In the rows, zero is written as 128.
One turn or mirror swaps these rows in pairs. Which row does each one swap with?
q_329: [131 145 105 115  95 137  93 124 135  98 131 126 124 142 153 118]
q_506: [139 150 114 108 117 144  96 113 146  88 126 121 116 113 136 124]
q_953: [128 150 120 107 107 134  89 128 159  98 122 125 111 130 143 119]
q_593: [ 79 118 100 139 140 115 123 120 135  94 107 119 153 117 134 142]
q_180: [ 83 125  98 137 133 122 116 114 138  89 107 118 145 120 140 137]
q_260: [ 79 114  99 144 143 108 130 122 133  97 107 122 152 120 132 140]
q_915: [168 132 143 122 106 115 130 154 112 151 159 146 120 143 133 118]
q_41: [112 102 134 144 151  90 164 147 112 146 130 140 150 118 110 145]
q_477: [164 137 159 115 119 112 127 157 136 152 150 146 107 131 123 119]
q_604: [115 138 109 129 107 151 103 116 151  95 105 109 122 126 139 123]
q_66: [177 136 154 116 129 121 135 145 121 145 155 143 112 114 115 124]
q_11: [117 103 140 147 151  92 162 151 111 151 137 141 148 118 112 142]
q_943: [130 107 146 146 147  93 162 151 108 158 141 144 141 120 115 137]
q_539: [ 80 114 100 137 142 109 132 120 132  98 105 122 153 117 128 145]
q_146: [122 155 121 113 115 143  87 109 131 109 117 109 112 126 148 119]
q_369: [161 140 162 121 126 120 125 141 107 165 145 131 108 127 127 119]
q_883: [162 120 158 138 122 122 151 155 121 165 141 136 117 127 113 124]
q_631: [111 102 134 150 153  89 162 149 113 145 132 140 148 120 113 140]

q_146 swaps with q_369
q_329 swaps with q_915
q_260 swaps with q_631

One turn or mirror swaps these rows in pairs. Which row does each one swap with?
q_545: [160 165 139 122 150 161 102 122 124 149  79 120 119 150 115 137 102 119
 131 122 136 132 147 137 148 123 152 105 130 164 149 147]
q_472: [ 70 120 151 124 116 113 104  89 120 113 143 101 136 130 187 120 130 104
 104 115 119 141 104 155 110  73 153 143 117 129 102 110]
q_653: [155 167 131 121 150 161 102 121 116 144  87 113 122 159 116 136  99 118
 134 129 138 136 158 135 149 126 149 102 136 150 153 141]
q_445: [128 163 172 129 160 153 115 103 138 157 117 126  92 127 113 164 107 133
 119 111 136 126 138 160 128 110 138 110 101 154 157 142]
q_69: [ 94 119 102 130  98 104 114 133 133  87 115 100 158 143 178  99 141 122
 108 141 138 136 116 134 100 107 136 122 108 140 109 116]
q_465: [ 65 126 149 133 112 106 114  99 120  93 134 118 144 133 185 134 132 112
 107 120 125 144 107 165  88  94 142 133 106 125 125 109]
q_226: [146 125 152 140 159 165 115 107 127 145 139 123 114 125 107 171 108 117
 117 118 103 124 109 167 145  86 166 138 111 146 146 154]
q_486: [ 91 119 149 164 117  92 129 116 132 116 130 108 156 133 176 119 150 108
  77 117  99 131 112 141 109  94 169 143 131 124 110 124]
q_418: [145 152 171 160 160 136 128 119 146 173 112 117 112 129 112 147 127 125
  89 108 108 117 141 138 145 109 168 124 130 149 139 151]
q_125: [127 152 171 121 161 157 107  96 144 173 131 107  85 122 117 147 109 129
 112 108 133 121 134 147 145  88 146 121 108 158 131 141]
q_780: [ 94 123  96 128 101 107 115 136 132  87 123  93 153 151 172 102 137 124
 110 148 142 138 129 129 103 112 131 117 111 130 113 114]
q_789: [123 134  85 128 102 119 117 137 120 111  90  98 160 152 166 101 130 122
 118 144 147 150 141 106 118 118 131 125 111 142 129 110]
q_528: [157 157 103 124 129 147 111 132 116 142  71 107 140 155 133 119 111 120
 130 134 145 146 156 107 142 126 139 116 120 154 150 125]
q_807: [ 98  94 127 144 122 126 122 113 129 100 161 111 144 122 154 146 134 115
 103 129 101 129  87 166 111  77 158 152 100 128 118 132]

q_807 swaps with q_226
q_545 swaps with q_69
q_528 swaps with q_789

